Named moves (each a turn or a mirror), then the moves between two rows, first move first; the first pair answered:
Y:
[ -6  15 -15   3 -28   6   4 -15  21   4  -3] -> [ -8  11 -12   3 -27   9   0 -17  25   3   0]
[ 20  -2   0 -10  28  -4   4  15  21 -12  23] -> [ 25   7 -18  -9  20 -15  17  22   1 -12   8]
[-12  11   0  12  -5  -1   0  -5  24 -19  -4] -> [-11  14  -7  12  -8  -6   4  -3  18 -20  -8]
[  0   8  -3 -21 -16 -26  26 -19   8   9   4] -> [ -2   2  10 -22  -8 -18  18 -23  22   9  14]
H:
[-22 -28 -26  15 -16  14 -47 -15 -17  11  13] -> [-23 -26 -26  14 -15  14 -48 -16 -16   9  13]
[ 24  19 -29 -11 -35 -20  50   2 -55   9 -33] -> [  1  39 -25   2 -49 -19  48  -2 -31  11 -42]
[  5  14 -33  -6  -9  -4   7  -5  11  -5  23] -> [  8  13 -33  -8  -6  -5   6  -6   7  -4  24]
[ -4  -5 -18  -2  10  10   3   3 -10  -9  -1] -> [-16   4 -17   5   2  10   1   1   2  -8  -5]
T:
[-17 -11  30   3  35  -9 -38  21 -14  -9   8] -> [ 10  -5  37  -9  48  -5  -6  20   9 -17  12]
[ 18  -3 -23  -2  38   2  26  13  19  -1  18] -> [  0   3 -41   7  19 -16  18  23 -18   2  -4]
[-21 -14 -19   8  20   3 -44  -7   8 -24  21] -> [ 13  -2 -14  -8  36   7  -1  -6  32 -34  21]
Z:
[-46  30  -2  24 -42  17 -10  -7  32  17 -10] -> [  6 -44  -9  -4  -9  37 -38 -14 -25  24  35]
[ 18 -10   0 -16  27  -3  17  -9  23 -13   3] -> [  8   5   0 -10  20  -3  20 -10  36 -16  -6]
[  7   3  11   3  28 -28  10  28 -19 -15 -23] -> [-35  20 -20  22   2  -9 -10   8  20 -14 -21]
U:
[ 13  -4 -31  -9  18   6  24  -3  11  -9   8] -> [ 13  -9 -27  -9   6  14  23 -17  14   3  11]
[-39  -8 -16   6 -19   6 -10  -2 -11   2   0] -> [-11 -17  19 -10  28  -2   1  20 -11 -15   7]
[ 15  12   4  -9  -4 -18  21  11 -15   7 -15] -> [ 15   8   7 -11 -19  -8  20  -5 -11  21  -8]
Then:
Between the rows of a pair lie two moves.
[ 13 -11 -25 -14 -14   5   5  -6 -20  11   9] -> [-21  22 -18   3 -16  -6   6   4  13  -3 -11] : U then H
[ 10 -44 -15  -5  24  21 -36 -11  -5   0  33] -> [ 14  14 -21  -2   5 -31  28  27 -39 -10 -31] : Y then Z
[ -7 -23   6  -2 -23   7 -22 -11  -8  11   7] -> [-13   8 -33   4 -13   0  -1   5   4 -19 -11] : T then U
[-28  14  -9  12  -4 -17  -6  11 -19  -7 -17] -> [  5 -23  18  -7  25  -2 -13   7 -17  -4  12] : Z then U
[  6 -34  30 -10  10   8 -21 -10   8   6  25] -> [ -9 -32  -3  -1 -11  -6 -34  -6 -31  11   9] : Y then T
[ -2  -5  28  -3 -28  10  -4   2 -13  22  -3] -> [-21  -4  31   6   2   9 -23  17   7   0   3] : U then Y
[  1  -8  20   3   6  27   5 -14  50  -2   4] -> [-27   5 -40  18 -13  18  -8  -6  23 -12 -13] : Z then U
[-11 -14  -5   4  18  20 -17 -10  43 -16  21] -> [-10 -12  -4   5  26  18 -15  -4  40 -21  20] : U then U
[ -4  37  -2  16  -8 -10  13  -3  -5   0 -16] -> [ -2  36 -19  17  -8  -8  13  -5  -6  -3 -12] : H then Z
[  3  25 -20  -4  -1  -3  23  15   2 -19  -8] -> [ -7  -6 -21  -1   1  -1 -21  15 -33  -7   7] : T then Z
[ 28 -17  19  13   2  -9  12  10 -34  -2 -13] -> [-10   1  44  28  -8   0  -5  -3  17   4 -10] : Y then H
[ 42 -16 -35 -22  75  10  24  26  -3 -43  17] -> [  3  25   2  -2  66   9  28  25  66 -47   1] : Z then Y
[ -3 -36  -9  -3  10  22 -21   3  10  17   0] -> [-20   5  10   5   2  -1   6  18  30  11 -31] : Z then Z
[ 11 -24   5 -12  15  11  -5  -1 -11   3  14] -> [-23  16  -3   7 -16   1   5  -2  10   4 -13] : Y then H
[-12  39  20  13   5  -4   0   1  32  -9  -3] -> [ 36  -5  22 -14  29   4   3   1  -9  -4  22] : U then H
[ -5 -34   1  10   7  18 -20   8 -20  15  20] -> [ 1 -5 15  8  7 27 17 -1 38  7 14] : H then T
[  7  10   0   2  18 -13   6  24  -8  -5 -20] -> [ -2  -6  15   5  24   2 -23  11  12   0   1] : T then T
[-13  -9  -5   9   6 -10   0   9 -14   8 -16] -> [  0 -15   9   2   7  -5   6   3 -15  14 -10] : U then Y
[-24 -19 -37  -8  14  -6 -49  12 -17 -14  12] -> [ 39 -23   2 -38  36   1  10   8   4 -12  21] : U then T
[-26  -5  -7  22  11 -13 -29  16   2   2   5] -> [-26  -5   3  20  11 -18 -29  19   2   4   3] : Z then H
[ 2  9 14 -9  9 -4 10  4  5 -7 -1] -> [ -7  15   3  -6   6  -6   9   8   1 -10  -6] : U then U
[ 18 -22 -30 -14 -13  -5   0  -2 -50   5  -4] -> [ -4 -24 -32  -3  12  -3 -31  10 -40 -12   3] : T then U
[  5  17  31  -4   1 -16  19  14  -3  -8 -16] -> [-13  20  -2   5 -13  14   6 -11  35  -8  -1] : Z then T
[-18 -10  35   5  -4  -7 -35  -3 -10  13   8] -> [ 24  17  26 -11   2 -19  33   8  -8  -1 -13] : T then T
[ 29 -11 -47 -15  16  42  14 -16   9 -16  30] -> [ 46  12 -17 -21  23   7  53  11 -10 -22  -2] : Y then Z
[ 42 -19 -16 -31   5  -2  14   6 -40   2   4] -> [ 21  16 -15 -18 -26 -17  32   8 -34  10 -25] : U then Z
[-32  -9 -18  17   6   5 -35  -3   2  -6   6] -> [-18  12  19  12  15 -27   1  23  -9 -13 -21] : Z then Z
[-21 -12  -3   2  19  -1 -26  -4  13   6   1] -> [-10   0 -18   1   0   8   0 -20  30  11   0] : T then U
[-36  11   5  -1 -46 -20  -3  -8 -40  36 -18] -> [ -3 -39  33 -21  -6  14 -24 -25 -18  38  33] : T then H
[  7  14  -5  -6   5 -17   7  29  -2  -7 -26] -> [ 23  -2  12 -13 -21   1  13   1  -2  21 -13] : U then Y
[-13 -19  33  -1  -4   7 -33  -3 -18  27   5] -> [ 16  -8  44 -14  11  16   8  -9  21  17  10] : H then T
[ 23  -1  22  -9 -12   0  27 -13  18  -7  15] -> [ 24  -3 -28  -7 -12  -7  21   1 -18 -21   8] : U then H
[ 44 -53  17 -22   7   6 -11   2 -22  29  21] -> [ 19 -23 -46  -7 -30  -9  -5   9 -49  24 -11] : Y then U
[ -9 -26  26   6  -5   4 -31   0 -16  26  28] -> [-35  14  31  20 -23  -8 -16   6  12  22   3] : Z then Z
[  0  -3  -9  13   3  12  -7  -6  18 -19   2] -> [ 10   4 -20  11   0   2   8   0  -1 -20 -11] : U then Y
[-27 -25  10  10   6  19 -45 -14 -13  16  22] -> [-32  -4 -18  16  22  -7 -33  20 -36 -13  -6] : U then Y
[-25  14  -4  16   0 -25  -3  22 -26   2 -28] -> [ 2 -1 29  1 32  9  7 -1 38 -3  8] : T then T
[ 12  30  16  -6  45   4  18  18   5   0 -18] -> [-27  10  14  10  31   6 -37  14 -12  12  -9] : T then T
[  1   7 -49  -6  14   0   5   7 -24  -1 -18] -> [ -5 -13   2  -8  37  23 -22  -7  25   5  15] : Z then Y
[  1  -8  53 -10   5   8  -5  -8  30  15  18] -> [ 19  13  43 -17   4  -6  35   4  20   7  -4] : T then Y
[-39  28   5  19  -5 -18  -4  27  20 -11 -31] -> [ 20 -35   7 -12  41  -3 -15  28 -24 -12   9] : T then H
[ 28   7   5 -11 -36  -6  18 -18 -42  37 -19] -> [-10   5  20   4 -46   7 -21 -32 -12  46  -8] : H then T
[ 15   6  -8  -7  13  -9  13  13 -15  -9  -8] -> [-13   8  -3   4   3 -13 -11  13 -21  -2 -12] : T then Z
[  0   7  24  -1 -32   6  12 -18  18  22  -4] -> [ 10   1  -7  -4 -36   4  14 -18 -15  24  -4] : Z then Y
[-45 -18  47  12   9   9 -29 -19  -2  22  -3] -> [ 20 -25  49 -17  41  14  24 -15   0   9   4] : H then T
[-15 -16 -15  13 -22  13 -21 -17 -14  16   7] -> [ 17  -1 -32   2 -20   9  24 -13 -14   6  -6] : T then Y
[-20 -13 -25  -9  -9  20 -15 -11 -13  -6   3] -> [-21  20   2  -7  -9  -9  16   9  -7 -12 -26] : Z then Z
[ 25 -11 -29  -8   2  -2   2   6 -33 -12   2] -> [ 15 -27 -16  -6   7   5 -23   0 -30  -6  14] : T then U
[ 19 -21 -20 -14 -25  23  -9 -29 -20  17  10] -> [ -8 -19 -29   0  18   7 -42   5 -21 -16   5] : U then T
[ 16  21 -21 -10   1  -5  39 -22  36 -36   5] -> [ 19   2 -40 -11   7   6  24 -28  26 -38  19] : Z then U
[  8 -10   8  -2 -14  -7  -1  -6 -48  19   5] -> [ -5 -20  33   1  11   6 -26  -6 -16  10  24] : U then Y
[-38  26  13  34   7 -12 -15  11  17 -13  -6] -> [ 1  2 60 12 17 -5  2 -2 19  6 14] : Y then U
[ 10 -21  23 -16 -11  -3 -16  20 -12  -3   3] -> [-11 -14  18  -5 -24   6 -28   9   7   1   5] : H then Z
[ 7  6  6 -3 28 11  8  5  8 -9  7] -> [ 18 -10   4  -7   8  18   8  -7 -12  12  11] : U then Z
[ 27 -26  -2  -8   5  12  -5 -17  -3  13  14] -> [ -4  18  -5  10 -22   1  12 -17  25  11 -14] : T then H
